In the data rows, 128 means zero.
Here are some points, each followed by its number:
tensor([091, 178, 113, 143, 128, 230, 033, 117, 111, 126, 162, 101, 065, 135, 144, 128, 127, 068,
        122, 101, 130, 151, 110, 157, 150, 175, 109, 118, 115, 155, 165, 036, 171, 147, 101, 162,
        081, 114, 153, 131, 142, 086, 142, 078]) 0
tensor([059, 148, 084, 133, 187, 050, 124, 133, 074, 141, 100, 097, 205, 119, 143, 198, 163, 057,
        089, 114, 100, 109, 156, 194, 126, 114, 245, 150, 197, 086, 151, 148, 161, 128, 134, 157,
        170, 079, 049, 171, 163, 087, 142, 177]) 1
tensor([166, 121, 160, 161, 034, 069, 203, 108, 207, 100, 143, 121, 151, 093, 203, 171, 168, 208,
        124, 188, 193, 153, 182, 115, 132, 079, 071, 095, 153, 173, 152, 200, 132, 075, 146, 107,
        146, 102, 085, 144, 196, 158, 131, 149]) 2
tensor([125, 192, 133, 084, 222, 177, 100, 139, 155, 129, 116, 090, 058, 173, 114, 121, 133, 125,
        080, 080, 096, 157, 116, 105, 097, 205, 129, 123, 113, 125, 171, 028, 105, 164, 067, 138,
        056, 171, 145, 108, 105, 039, 203, 122]) 3
tensor([053, 176, 128, 099, 198, 170, 092, 150, 061, 213, 088, 154, 071, 165, 111, 054, 089, 136,
        149, 119, 030, 157, 119, 170, 138, 196, 179, 119, 150, 186, 191, 072, 197, 180, 163, 163,
        035, 117, 099, 143, 130, 075, 176, 091]) 4
tensor([108, 156, 092, 103, 172, 079, 152, 133, 084, 146, 101, 167, 156, 142, 111, 185, 065, 158,
        149, 139, 155, 115, 178, 079, 163, 093, 246, 029, 153, 133, 132, 100, 112, 117, 133, 112,
        155, 104, 135, 113, 111, 215, 189, 120]) 5
tensor([064, 143, 085, 124, 170, 064, 112, 092, 052, 131, 092, 099, 213, 116, 130, 199, 173, 055,
        088, 095, 095, 127, 125, 184, 121, 099, 240, 180, 193, 098, 129, 159, 163, 129, 117, 135,
        145, 097, 063, 180, 157, 078, 134, 171]) 6
tensor([088, 178, 161, 119, 149, 218, 025, 121, 128, 103, 141, 113, 066, 154, 161, 140, 130, 076,
        125, 076, 112, 129, 097, 163, 144, 186, 119, 138, 131, 165, 176, 008, 170, 147, 089, 172,
        073, 105, 142, 140, 148, 084, 135, 060]) 7
tensor([163, 064, 178, 123, 089, 105, 166, 105, 165, 091, 185, 128, 120, 108, 147, 132, 139, 162,
        136, 171, 116, 083, 179, 123, 142, 165, 104, 103, 153, 101, 112, 166, 122, 146, 118, 062,
        149, 172, 111, 105, 183, 117, 107, 106]) 8
tensor([105, 038, 060, 132, 104, 131, 059, 119, 110, 149, 146, 113, 146, 146, 139, 168, 165, 084,
        167, 142, 131, 076, 193, 134, 117, 102, 147, 177, 079, 046, 103, 189, 167, 171, 159, 064,
        095, 172, 163, 123, 132, 087, 028, 136]) 9
tensor([127, 100, 102, 115, 147, 115, 129, 133, 083, 178, 080, 165, 160, 113, 090, 008, 114, 152,
        129, 147, 073, 105, 032, 175, 100, 112, 167, 200, 136, 168, 068, 153, 177, 134, 181, 185,
        141, 148, 121, 140, 056, 174, 109, 148]) 10
tensor([122, 227, 130, 083, 146, 204, 108, 172, 076, 105, 082, 130, 079, 234, 133, 126, 200, 055,
        131, 044, 075, 172, 194, 149, 162, 158, 088, 137, 144, 179, 198, 094, 082, 110, 108, 143,
        080, 096, 181, 116, 115, 030, 184, 064]) 11
New points follow, each followed by the number of its nearest point above, looking only along the 4 directions in which the numbered points spread most.
tensor([186, 121, 106, 165, 078, 155, 069, 106, 131, 100, 134, 119, 146, 092, 118, 124, 144, 093,
        096, 096, 147, 093, 015, 161, 107, 127, 126, 220, 112, 152, 081, 085, 134, 108, 111, 186,
        180, 132, 164, 151, 126, 189, 073, 161]) 9
tensor([153, 129, 159, 096, 209, 127, 205, 140, 152, 124, 143, 151, 105, 104, 083, 145, 074, 167,
        137, 114, 143, 148, 130, 017, 116, 116, 118, 066, 082, 105, 157, 096, 061, 127, 100, 084,
        143, 133, 110, 119, 115, 171, 206, 128]) 5
tensor([104, 108, 046, 164, 091, 201, 034, 113, 119, 175, 166, 111, 127, 106, 170, 136, 142, 117,
        172, 148, 160, 096, 129, 157, 112, 105, 076, 154, 069, 099, 128, 131, 152, 142, 185, 101,
        099, 110, 191, 124, 127, 118, 018, 169]) 9
tensor([171, 132, 097, 152, 096, 159, 063, 108, 131, 096, 132, 117, 152, 096, 117, 091, 153, 091,
        100, 104, 162, 100, 062, 157, 102, 130, 127, 203, 109, 151, 074, 086, 150, 132, 116, 173,
        184, 128, 174, 155, 093, 181, 067, 136]) 9
tensor([186, 139, 164, 168, 101, 160, 147, 087, 180, 087, 200, 094, 117, 086, 163, 124, 114, 160,
        123, 179, 139, 092, 125, 142, 181, 182, 048, 102, 143, 131, 140, 083, 098, 140, 149, 088,
        157, 108, 115, 122, 192, 162, 098, 112]) 8
tensor([163, 109, 106, 172, 040, 096, 125, 134, 182, 101, 104, 136, 200, 148, 157, 144, 184, 133,
        099, 139, 171, 174, 064, 139, 101, 026, 147, 205, 127, 204, 065, 184, 169, 040, 090, 186,
        155, 109, 141, 150, 094, 179, 092, 145]) 8
tensor([079, 153, 120, 079, 203, 175, 081, 153, 068, 180, 087, 180, 079, 169, 120, 054, 091, 120,
        157, 117, 025, 138, 112, 186, 137, 165, 154, 120, 125, 195, 165, 075, 196, 174, 149, 170,
        032, 137, 098, 178, 121, 100, 180, 074]) 4
tensor([114, 034, 051, 131, 103, 138, 053, 110, 120, 181, 159, 106, 132, 145, 123, 131, 148, 104,
        171, 150, 133, 078, 181, 153, 136, 094, 144, 163, 070, 048, 105, 184, 172, 159, 158, 088,
        094, 166, 162, 112, 119, 093, 019, 145]) 9
tensor([066, 092, 042, 122, 174, 149, 096, 109, 065, 251, 120, 175, 143, 124, 087, 063, 131, 139,
        199, 187, 075, 100, 159, 162, 126, 096, 126, 158, 069, 111, 131, 222, 174, 194, 255, 102,
        055, 117, 126, 127, 092, 104, 058, 152]) 10
tensor([177, 131, 105, 114, 138, 120, 178, 120, 179, 119, 113, 102, 145, 125, 098, 082, 151, 160,
        052, 096, 130, 108, 054, 103, 065, 146, 142, 211, 094, 110, 095, 097, 062, 109, 092, 167,
        167, 226, 154, 107, 044, 133, 156, 177]) 8
tensor([087, 049, 158, 124, 141, 078, 112, 116, 103, 079, 162, 103, 174, 112, 114, 180, 181, 041,
        146, 086, 105, 129, 125, 150, 137, 141, 195, 187, 154, 088, 106, 173, 190, 144, 107, 084,
        127, 141, 075, 202, 192, 069, 079, 154]) 9
tensor([215, 168, 093, 124, 086, 138, 159, 170, 099, 106, 064, 142, 169, 181, 088, 088, 237, 087,
        120, 034, 133, 115, 096, 147, 128, 097, 096, 245, 136, 160, 079, 176, 045, 056, 144, 167,
        188, 116, 201, 101, 071, 133, 104, 145]) 8
tensor([154, 163, 158, 082, 197, 139, 224, 133, 157, 128, 156, 164, 115, 104, 070, 150, 078, 169,
        144, 159, 139, 150, 132, 006, 107, 112, 127, 070, 081, 114, 154, 088, 049, 125, 109, 106,
        148, 140, 112, 122, 114, 195, 208, 124]) 5
tensor([107, 097, 050, 131, 169, 162, 114, 106, 140, 196, 163, 101, 124, 132, 083, 127, 166, 141,
        125, 143, 143, 132, 169, 112, 059, 134, 094, 173, 049, 056, 131, 133, 081, 158, 165, 086,
        099, 167, 156, 084, 083, 057, 093, 178]) 9
tensor([203, 167, 095, 118, 084, 140, 147, 145, 096, 097, 065, 157, 175, 181, 097, 093, 240, 080,
        091, 040, 124, 104, 094, 147, 125, 095, 088, 230, 127, 159, 076, 170, 042, 052, 150, 172,
        192, 108, 199, 115, 070, 134, 114, 137]) 8
tensor([103, 111, 165, 167, 100, 114, 073, 145, 094, 062, 158, 097, 074, 052, 123, 092, 074, 104,
        123, 153, 187, 157, 050, 140, 125, 149, 049, 059, 118, 083, 090, 174, 112, 139, 123, 177,
        139, 101, 122, 111, 135, 168, 056, 140]) 8
tensor([163, 134, 156, 093, 208, 155, 213, 132, 157, 198, 138, 191, 120, 111, 091, 148, 097, 179,
        162, 111, 153, 150, 135, 011, 115, 116, 131, 068, 078, 125, 162, 078, 064, 126, 103, 092,
        152, 131, 152, 126, 101, 189, 219, 122]) 5
tensor([096, 142, 139, 102, 138, 160, 042, 157, 121, 090, 120, 106, 085, 198, 137, 138, 135, 088,
        125, 084, 094, 113, 156, 155, 158, 181, 172, 124, 141, 125, 132, 074, 190, 169, 060, 120,
        065, 170, 142, 119, 137, 054, 138, 071]) 0
tensor([158, 065, 113, 130, 087, 099, 083, 165, 138, 084, 110, 115, 160, 140, 112, 094, 147, 109,
        103, 115, 120, 075, 056, 136, 119, 113, 191, 214, 113, 105, 037, 153, 159, 133, 087, 145,
        171, 185, 172, 137, 084, 162, 096, 115]) 9
tensor([049, 078, 163, 118, 177, 068, 129, 164, 034, 143, 117, 156, 082, 073, 092, 024, 025, 152,
        159, 187, 111, 167, 094, 150, 145, 128, 094, 058, 116, 090, 090, 222, 149, 164, 184, 188,
        121, 108, 090, 122, 089, 134, 105, 140]) 10
